Rows are one point carried round by a steady rotation, each followed by how many ticks it has turned.
The counts run from 0 to 476.
[ 17  -2  14  10 -32  22 -17  -9  -9 -11  16  18  21   0  18   5   8  13
   8   5   9   9  -9  -5   2   0  -4  35  12   4  17 -10   9  23  -1 -10
 -32  23  -2  13 -22  21  -1 -21  12] -> 222
[-19  18 -20 -15 -10  35 -11 -16  11  -2 -26 -34  21  -2 -14 -16  -7 -10
  16  16  25 -11   7   1  23 -22  14  10  -1 -10   4   1   1   6   6  15
 -12  14  -1  13 -23   1  -4  -9  -2] -> 82
[ 11  12   9   2 -26  16   3  -2 -11  -6 -16   3  13  -8   3 -14  18 -17
  -2  10   6 -15   6  22  31 -31   9  34 -20  -6 -18   6  14 -21  15   6
  -4  -1 -21  -5  11  10   8  15 -25] -> 0
[  1  10  -9 -24 -19  19  -8 -11 -12  18 -23 -18  -2  -8 -18  -6  -1   4
   1  11   5 -21 -18  18  -1 -18  32  -2 -25  -6 -27  14  -7  -5  22  33
   6   1   3 -17 -19  11  -9   8 -12] -> 365
[ 26 -14   0 -29 -10  22 -27 -15 -16   0 -15  -3 -16  -5  -5  -5  18   3
 -11  13  22 -11 -25 -12  -5 -12  36 -10 -17 -10  -8   5   5   6  24 -15
  -9   8  -2   0 -25   7   9  -2   4] -> 328
[ 23 -13  24   1 -26  12 -15   9 -33   6  12  31 -17  -8  17  -3  28   1
  -1  10   4   1 -23  -1 -15  -7  14  22 -10   0 -19  -4   1   7   2  -5
  -2  13 -10  -9 -14  24  19 -13   3] -> 225
[ -5   3   6   4 -12  21 -21   0 -24   8  -4 -23   1   3 -10 -30  16 -29
  15   8  23 -25  -6  -2   1 -19  -2  22   7  -1  -9  -9  13  -3  -5  -4
  -8  28 -22  15 -20  10  23 -18 -19] -> 112
[-10   4   0   6 -15  27 -23 -11 -14   3  -9 -30  15   3 -11 -21   3 -25
  17   8  24 -23   0   0  12 -19  -8  23   9   2   1 -10  11   4  -1   4
 -13  29 -13  22 -19  13  13 -15 -16] -> 111
[ 35  -3   8 -30  -7 -12 -13 -19 -12  11 -10  -4   3  18  -5  11  28   6
 -16  -3  15   9 -17   2  -2  -4  28  -2 -14 -18  24   6  17  -7   8  -6
 -43   1  15 -19  -9   1  -4   3   3] -> 331
[ 12   3   0  -5 -19  -2 -15  -1 -22  32  -6   9  10   2   0   2 -26  12
   9   0   3  -6 -21 -10 -23   1  22  18   0  -3 -25  -6 -15  28  -5  16
   2  17   7  -3 -37  23 -16 -16  18] -> 438
[ -8  40   5  11 -31  -4  19  -1  14  10  -1  -8  15  18   0  -2  23  -3
  11   1  -4  20  14  16   2   6   7  18   1 -17   5   1  -9  -2 -13  40
 -13 -13  16 -13 -13   5 -17 -10  11] -> 182
[ 25  -9  -1 -33 -10   9 -21 -15 -16   2 -18  -4 -21   3  -6   0  28  -1
 -16   5  23  -4 -24 -11 -10  -5  39 -10 -19 -19   4   6  11  -2  17 -18
 -21   3   5  -2 -15   3   5   0   4] -> 329
[ -3  23  -4 -16 -36  13   1  -9 -14  16  -2   9  10  -5   8   9 -10  10
  -1  -3  14   6 -21  12 -23  -8   9  25   5 -16 -11  -7 -14  15   4  32
  -6  22  17  -2  -9  31 -23  -8  -1] -> 467
[  2   1   5   2 -10 -18 -11  -5 -22  26  -4 -15  34  13  -9  14 -12  10
  12  -2  -1  -7  -1  19   0 -17   0  23   3   2   7  -1   6   4 -11  43
 -24  18   7 -31 -19  10  -9  -5  -5] -> 99
[ 18  -3  19  13 -22  -9 -10   4 -23  21  22  11  20  13  10  10   0  14
  12  -4  -6   6  -9   3 -17   0  -3  33  11   4   4  -7   3  17 -16  22
 -23  19   8 -15 -29  18  -5 -24  13] -> 174
[ 15  15   4  -8 -14 -19  15 -13   0   9 -20  -3  25  16  -4   9  13   7
  -7   1   4  13   9  24  23 -19  20  17 -18 -24   8   6  12 -13   1  25
 -30 -12  12 -25   4   5 -11  14  -5] -> 22
[ 18   9   5  -7 -18 -14  -1   4 -13  28 -10   9   9  14   5   6  -6  10
   4  -3   1  15  -7 -12 -17  11  30  14   2 -18  -5 -12 -11  23 -18  12
 -17   2  19  -6 -30  15 -15 -13  32] -> 464
[ -2   3 -16 -20 -17  10 -23 -17 -10  17 -10 -16   7   7  -6   7  -6  12
   7  -2  25   5 -21 -13 -21  -4  22   4  10 -11   9  -5  -5  23   0  15
 -24  36  17   2 -36  18 -10 -22  15] -> 119
[ -7  30   2 -11 -44  21  10   1  -6   0  -1   9 -14 -11   3  -3  30   6
   1   2   6  13 -13  15 -16  -9  17  13 -16 -21 -16   2 -14   1   8  41
   5  -2   7 -12  -2  25  -7  -3  -1] -> 206
[  3  14  -9 -16 -36   8   0  -9  -8  18  -5   8  14   0   7  10 -11  18
   2  -4  10  16 -16   2 -19  -3  21  22   5 -18  -7  -9 -17  27  -2  30
  -9  20  23  -6 -22  28 -27 -14  14] -> 466
[ 29  -6   2 -33  -6  -3 -15 -20 -13   7 -14  -7  -8  14  -5   1  35   4
 -20   1  15   6 -21  -1  -7  -2  35  -8 -18 -22  16   7  13  -6  10 -10
 -36   0  13 -12 -13   4   1   1   3] -> 330
[ -9  21   2 -11 -38   9   3  -7 -20  15  -2   4   2  -9  12   6   8   2
   0  -5  14   8 -15  20 -21 -16   6  33   3 -19 -18  -5 -10   4   3  34
  -3  24   8  -8   0  35 -13  -1 -15] -> 468
[ 28  -5  21 -10  -6 -23 -15   6 -40  39  -5  -6  -5  14  -8  -9  11  -8
   0  -5  -2 -19 -18  12 -17  -6  19   7 -14  -5 -17   4  10 -10   1   9
 -15   7  -2 -25 -15   8   9   0  -8] -> 386
[  2  17  -1   5 -28  27 -10  -7  15  -9   1  -1  12  10   7 -12  12   7
  15   6  15  16   0 -25  -3  10  14  15  13  -8  10 -12  -6  24 -12  -6
 -22   4  10  24 -37   8 -12 -28  31] -> 193
[ 12  14   8  -6 -33   3   8  -2   2   2   2  18  16   4   9  19   9  29
   5   6  -6  27  -3   5  -5  -1  27  13 -14 -13   2   2  -9  17  -4  32
 -17 -10  22 -21 -20  10 -20  -5  27] -> 230
[  1  32   5   0 -17   8  12  12  -1  13 -24 -16  -3  16  -7 -34  28 -29
   7   8  11  -1  11  -7   3   3  28  11  -6 -26 -20  -4 -10  -5 -17  -3
  -4 -16   0  17 -22   0   1  -5   8] -> 452
[ 29   1  25  -3 -22 -12   5  -3 -14   3   3  14  17  12   2  14  33   9
  -7   4  -6   5   3  26  10 -14  10  18 -23  -8  11   7  19 -18   1  25
 -31 -10   3 -34   3   2   4  10  -7] -> 284
[  5  -2   6   8 -22  27  -4   2  -5  -8  -3  15  28  -6   2  -2  -9  18
  13  24 -12 -16   3  13  30 -22  17  19 -25  13 -13  12   1   5  12  28
   4  -7 -10 -25 -24  -1  -3   8   3] -> 288
[ 11  10  -3 -31  -8 -10 -15 -12 -24  24 -17 -12 -18  11 -10   1  26  -5
  -4  -5  21   6 -19   5 -21 -11  29  -3  -7 -29   8   1   9  -5  -6  16
 -24  18  12 -20  -9  14   4  -3  -4] -> 95
[ 24 -21  -4  -9  -6  32 -33  -7  -9  -6  -9  -4  12  -2  -6  -7  -9  10
   3  18  11 -24 -15 -18  16 -13  28   1  -8   9  -9   3   6  16  15 -19
 -15  14 -15   6 -40  -2   7  -6  14] -> 326
[  3   3  -8 -19 -18  14 -16  -5 -14  19 -16 -11  12  -7 -15  -1 -21  11
   2   9  -3 -26 -15  11  -1 -23  28   0 -24   3 -27  17  -6   4  24  33
   6   7  -2 -23 -27   9 -11   6  -3] -> 364
[  7   4   9  -5  -8 -28  -7  -9 -16  33  -4 -14  25  20  -8  12  -2   6
   5 -10   1   4   2  21  -1 -12   6  18   2  -5  16   3   9  -1 -17  35
 -35  17  12 -31 -17   8  -8  -8  -3] -> 98
[ -4  17  -9  -5 -17  32  -8 -23  15  -9 -18 -33  43   3  -7  -3  -3   1
   4  10   7 -13   7  16  32 -21   4  16  -7   1   7   8  12  -5  17  19
 -22   4   2   4 -15   0 -14   7 -10] -> 344
